Each path is a new rotation, seen through one point. The rows after it are directions, each followed by how far the rotation turns it, in degrees per step (0 if it stays put).
Each turn is a multiple of 5 degrees from 10 to 175, or 0.
Each row of a path follows its step; steps can be skipped.
Rotation 1:
step 0: [ 0.37, -0.68,  0.05,  2.00, -3.44, -2.34, -0.96,  0.73, -0.50, -2.50,
 -5.84,  0.01,  0.19,  0.32, -0.44,  0.23,  1.48,  2.82, -0.22,  0.40,
  1.25,  1.62, -0.84, -1.13, -2.13, -0.17,  0.22, -0.26,  1.17, -1.95,
  1.88, -1.47, -0.60,  0.58]
step 1: [ 0.10, -0.52,  2.73,  0.07,  0.72, -0.42, -2.22,  2.53,  0.10, -4.67,
  3.43,  0.46,  1.16,  0.08, -1.39,  0.30,  2.92,  0.83, -2.29, -0.13,
 -2.90,  0.15, -0.10,  1.79, -0.86,  0.14,  0.70, -1.44,  1.50, -0.10,
 -1.84,  1.39, -1.69, -0.37]
step 2: [-0.56,  2.41,  2.81, -0.64,  0.47, -3.05, -1.98,  0.22,  0.20,  2.42,
 -0.13,  4.16,  2.15, -0.37,  0.19, -1.48, -0.14, -1.42,  0.14,  0.33,
  0.03,  1.20,  0.76, -2.03, -0.16, -2.18,  0.05, -2.18,  0.79, -0.01,
 -0.94, -3.17,  1.93,  2.49]
step 3: [ 0.20, -0.25, -2.26, -0.85,  1.02,  0.73, -1.61,  0.68,  0.64, -0.53,
 -3.54,  3.33,  0.64,  0.78,  1.93, -1.56,  0.29,  1.75,  1.14, -2.33,
 -3.92,  1.35, -0.75, -1.42,  0.51,  3.06,  0.22, -0.42,  0.35, -1.98,
 -0.79,  0.62, -1.82, -2.32]
step 4: [ 0.73, -1.86,  1.63,  1.55, -3.74, -3.11, -0.30,  0.87, -2.47,  0.19,
  3.11,  0.13,  0.06,  1.81,  0.80, -1.42,  0.65,  3.06,  0.09, -2.43,
  1.01,  0.62, -1.14,  0.01,  0.10, -0.73, -1.48, -1.99, -2.40,  0.36,
 -1.35, -1.05, -1.42, -1.71]
step 6: [ 4.34,  3.22,  0.71,  0.75,  1.32,  0.49, -2.82,  2.43, -0.71, -0.07,
 -0.23, -1.95,  3.14,  1.71, -1.03, -0.93,  0.45, -1.60,  0.09, -2.43,
 -2.43, -0.80, -0.87, -1.06, -1.51,  0.37,  0.37, -0.08,  0.89,  1.01,
 -1.35, -1.74,  0.38, -2.29]
step 7: [-0.55, -0.23,  0.93,  1.46, -0.43, -3.82, -0.80, -1.01,  1.74,  2.27,
 -1.09,  0.40, -0.46, -1.71,  0.73, -2.78,  3.36,  0.38, -1.59,  1.23,
  0.09,  1.38,  0.10, -1.79, -0.22,  4.42,  0.15, -0.51, -2.15,  1.97,
 -2.12, -1.36, -0.05,  0.15]
step 8: [-0.27, -1.79,  0.98,  1.38, -1.29,  0.28,  1.72,  3.44, -0.52, -2.24,
 -4.20,  1.15,  0.82, -0.73,  0.55,  0.14, -0.06,  1.85, -1.10, -1.08,
 -0.23,  2.06,  3.65,  0.70, -0.70, -1.31, -0.12, -0.65,  1.09,  0.08,
 -0.08, -2.19, -1.24, -3.67]
step 9: [ 0.84, -0.86,  0.98,  2.02, -1.65, -2.33, -1.65,  1.19,  1.94, -3.21,
  1.99,  0.49,  2.20,  1.50, -0.28, -0.12,  0.14, -2.36, -2.79, -1.07,
  0.79,  0.20, -2.00,  0.24,  0.00,  0.91, -2.64, -2.92,  2.61, -1.07,
 -1.92,  1.99,  0.75,  0.37]
step 10: [-0.08,  1.42,  1.37, -1.34, -0.62, -2.87, -4.37,  1.71,  0.80, -0.68,
 -1.73,  1.39,  3.09,  0.55, -1.44, -1.01,  1.76,  0.94,  3.83,  2.16,
 -0.38,  2.18,  2.03, -0.63, -0.02,  0.12,  0.56, -0.12, -0.38,  0.66,
  2.12, -0.36,  0.32,  1.99]
step 11: [ 1.13,  2.32,  1.06,  0.40,  0.31,  0.67, -0.62, -0.01, -0.17, -0.26,
 -1.18,  0.47, -0.24,  0.65,  1.64, -1.35,  0.47,  2.66, -2.92, -0.59,
 -3.82,  1.79, -1.48, -0.76, -1.48,  0.50,  1.31, -2.21,  0.91, -2.27,
 -0.99, -1.62, -4.82,  0.42]
[ 0.47, -0.06, -0.59, -0.67, -0.72, -0.50,  0.94,  0.33, -0.19, -0.51,
  0.34, -0.78, -0.83, -0.14,  0.32,  1.17,  0.94,  0.41, -0.14, -0.11,
 -0.30,  1.00,  0.88,  0.33,  0.05, -0.16,  0.42,  0.01, -0.82, -1.25,
 -1.38, -0.61,  0.02,  0.58]	100
[ 0.52,  0.74, -0.81,  0.46, -1.74, -0.31, -0.65,  0.67,  0.33,  0.05,
  0.42, -0.69, -0.29,  0.63,  0.47,  0.02, -1.03,  0.62,  0.76,  0.24,
  0.20, -0.18,  0.60,  0.70,  0.32,  0.30, -0.88, -0.30,  0.31, -0.27,
  1.00,  0.98, -0.65,  0.57]	70
[-0.92,  0.04,  0.19, -1.00,  0.07,  0.15, -0.67, -0.32,  0.05, -0.87,
  0.46,  1.58,  0.38, -0.02,  0.06, -0.09, -0.61,  1.00,  0.45,  0.41,
 -0.40,  0.73, -1.05,  0.10,  0.28, -1.10,  0.30, -0.47,  0.26, -1.02,
 -0.19,  0.28, -0.61,  1.13]	40
[ 0.12, -0.27, -0.33,  0.89, -0.33, -0.66,  0.04, -0.18, -0.59,  0.90,
 -0.08, -0.77, -0.43, -0.58, -0.06, -0.35, -0.57, -0.58, -0.87, -0.44,
  0.79,  0.09, -1.05, -1.15,  0.08, -0.32,  0.72, -1.66,  0.42, -0.51,
 -0.08, -0.12,  0.04,  1.28]	155
[ 0.99,  1.13,  0.19, -0.76,  1.27, -0.03,  0.43,  0.00, -0.49,  1.25,
  0.01, -0.31,  1.16, -0.04,  0.45, -0.74,  0.27, -0.28,  1.03,  0.81,
 -0.06,  0.52,  0.52, -0.29, -0.31,  0.62, -0.12, -0.23,  0.56, -0.48,
 -0.76,  0.88, -0.13,  0.67]	90
[ 0.61, -0.74, -0.27, -0.04,  0.22,  1.79, -0.44,  1.07, -0.27, -0.23,
  0.44, -0.44, -0.26, -0.82, -0.83, -0.46, -0.37, -0.63,  0.36, -0.63,
 -0.89,  0.89,  0.32,  0.06, -0.71, -0.10,  0.63, -0.65, -0.06, -0.35,
  0.38,  0.29, -1.14, -0.78]	145
